In the rows, 128 means zero.
One turn moves each row of this set onto another row. After a few examples, where does it send each row asked below?
tapo: [112 137  89 132 118 122 141 135  99 163 105 160 121 109 120]
nipaf: [116 125  97 153 104 135  98  91 115 130 112 128 182 148 142]
kud: [139  90 134 127 112  94 158 107 129 127 165 112 175 118 145]
kol: [122  86 111 144 121  79 144 119 134 118 154 140 180 122 141]
koza: [132 148 136 137 164 149 148 152  99 163 155 114 136 141 112]
lon: [129 149 143 145 125 123 146 129 101 168 139  90 150 164 132]
divi: [ 95 138 123 140 132 107 109 133 113 109 108 170 150 128  98]
Vil: [104 147  90 125 146 134 118 115  96 158 155 127 151 147  92]
Geta: [149 108 156 142 156 144 131 145 152 127 151 147 144  94 160]
Dal: [157 114 159 133 147 141 144 151 144 136 150 145 133 108 160]
dul: [113 130 126 134 143 127 119 106 101  96  95 172 173 117 117]
kefep: [115 116 146 129 118 165 100 100 112 117 136 150 132  99  91]
dov: [103 131 121 112 111  99 115 115 100 110  94 154 155 129 121]
sika: [ 97 139 155 144 100 139 134 108  75 149 140 127 153 129 147]
soluv: [122 106  89 153 153 158  94 142 138 112 135 120 118 122 113]
geg: [130  93 159 131 138 120 108 131 150 113 139 155 146 105 162]
pape: [162 129 114 143 151  87 137 128 158 162 147 127 135 145 128]
Sile: [130 113 120 147 100 124 125  99  92 120 132  97  91 128 116]
fuf: [142  93 143 127 110 105 156 118 136 126 172 108 177 128 132]
Tizu: [125 119  85 167 143 156  95 138 134 119 125 101 125 134 118]
Vuge: [115 146 140 129 154 166 116 109 127 168  99 132 155 115 127]
Sed: [126  89 117 160 120 150 152 103 126 126  89 105 157  95 141]
Fam: [129 103 110 163 121 156 158 117 112 132  90 105 139  93 137]
voz: [143 107 115 121 162  77 128 117 149 141 129 159 127 113 121]
funo: [136 133 161 125 148 163 149 118 117 148 138  87 167 136 119]
rolil: [127 110 111 148 102  98 129 104  92 128 130 112  89 130 127]
zul: [149 123 111 137 149  81 127 129 158 160 150 130 124 135 125]

Dal turns into fuf
funo turns into lon
nipaf turns into tapo
Now these:
rolil turns into soluv
divi turns into dul
Vuge turns into sika
Tizu turns into Fam
kol turns into voz
Geta turns into kud

One turn moves each row of this set onto another row. After a few examples, where does it send each row asked below?
sasu: [150 102 121  99 107 135 173 129 120  90 122 123 133 143 147 127 158 119
  98 102 145 119 181 152 111 130 131 187 169  63 118 125 175 144 176 156
 131 142 105]
ter: [129 153 157 128 119 177 147 134 152 156 125 124 153 136 103 113 161 131
 113 116 148 127 139 130  85 136 106 165  94  90  88 129 128 174 154 173
 111 124 114]
luded: [133 130 164 126 106 184 125 141 123 139 118 102 159 141  80  91 152 153
 113 118 130 127 136 137  86 101 107 188 112  97 100 131 126 165 153 147
 119 128 121]
Refe: [133 107 143 111  98 136 154 119 128 104 147 148 132 133 166 113 152 111
 117 109 131 124 185 153 119 129 124 188 152  53 119 107 161 144 177 135
 151 112 119]
Mosik: [142 138  88 170 110 130  97 102 131 132 115 103 140  98 166 141 147 113
 124 126 100 132 117 152 134  84 134 125 128  98 107  90 124 163 130 159
 138 126 144]
Garu: [136 137 118 114 142 121 129 113 125 108 119 116 126 133 117 159 138 131
 109 157 154 125 192 184 109 131 167 149 127  70 102 129 129 169 178 148
 126 148  99]
timu: [127 119 148 134 139 130 121 122 105  95 138 106 122 145 120 124 155 119
 146 136 127 119 178 192 108 111 167 179 135  75 128 103 121 181 169 106
 144 143 131]
sopet: [134 116 136 126 123 160  99 130 107 133 132 133 114 152 170 112 107 118
  97 168 107 132  87 116 114  93 143 116 118 138 169 139 162 109 141 163
 138  99 136]
Kiruz: [ 84 147 158 120 137 159 114 171 122 119 127 129 148 134 140 147 125 159
 111 123 145 151 170 184 115 126 132 137 120 112 190 116 112 135 139 189
 125 130 116]
Tubod: [134 129 156 141 117 171 162 163 168 150 111  99 147 141 104  91 146 132
 121 107 143 109 133 145  82 100 106 186 107  94 127 122 128 169 149 163
 109 130 109]
Git: [132 125 115 124 144 164 127 137 104 110 112 110  96 168 170 112 130 107
  97 147 127 128  80 125 107 107 151 121 119 145 181 146 185 134 131 176
 106 122 133]
pizan: [146 116 134 122 142 163 117 127 113 134 130 135 116 157 174 117 153  98
 115 142 121 118  80  96  99 121 157 101 131 145 160 137 173 125 148 161
 144 135 146]
Piza: [155 119  79 170 127 124 118 111 121 125  94  78 143 109 155 147 150 105
 126 122 111 114 120 126 117  90 136 124 152 108 111  98 129 170 132 168
 114 154 132]
gipab: [136 107 139 114 102 136 174 129 100  89 144 126 130 149 147 137 129 116
  97 115 128 138 178 161 118 131 115 209 153  61 121 114 156 135 161 160
 122 103 111]
ler: [123 118 130 124 117 151  99 136 117 124 143 127 116 154 167 116 115 112
  96 153 104 142  79 128 121  92 133 121 126 128 178 137 171 108 125 170
 141 100 144]
gorup: [143 126  86 176 121 138 125 100  99 112 106  72 129 109 147 145 132 113
 126 133 103 139 120 147 134  88 129 149 120 112 113  91 128 157 107 169
 110 133 144]
namo: [148 112 145 147 148 112 170 145 134 119 144 103 128 145 124 167 121 105
 131 144 133 118 175 185 103 120 157 177 132  79 133 101  99 148 161 152
 137 136 108]
zote: [128 114 109 119 141 157 135 127 110 109 119 103  98 158 161 119 132 101
 103 145 133 132  87 112 113 116 140 120 122 139 176 146 195 123 114 183
 110 136 140]
Mufis: [133 109 128 117 133 149  99 123 115 133 135 132 125 154 171 114 149  93
 116 143 118 118  88  85 102 117 142  98 149 132 161 139 179 130 142 160
 141 132 146]
Levem: [ 94 111 174 122 143 152 102 163 115 138 127 132 165 129 142 127 139 142
 145 124 140 118 185 127  97 130 132 126 153 117 185 109 105 146 160 157
 140 151 122]
Gerom: [ 95 126 153 109 155 176 132 144  97 107 111 109 140 129 124 132 157 152
 136 118 165 138 184 147 109 150 143 137 122 131 176 119 137 144 134 173
 121 180 128]

Mosik turns into gorup
gipab turns into sasu
ler turns into zote
Now these:
Git turns into pizan
timu turns into namo
Kiruz turns into Gerom
ter turns into luded

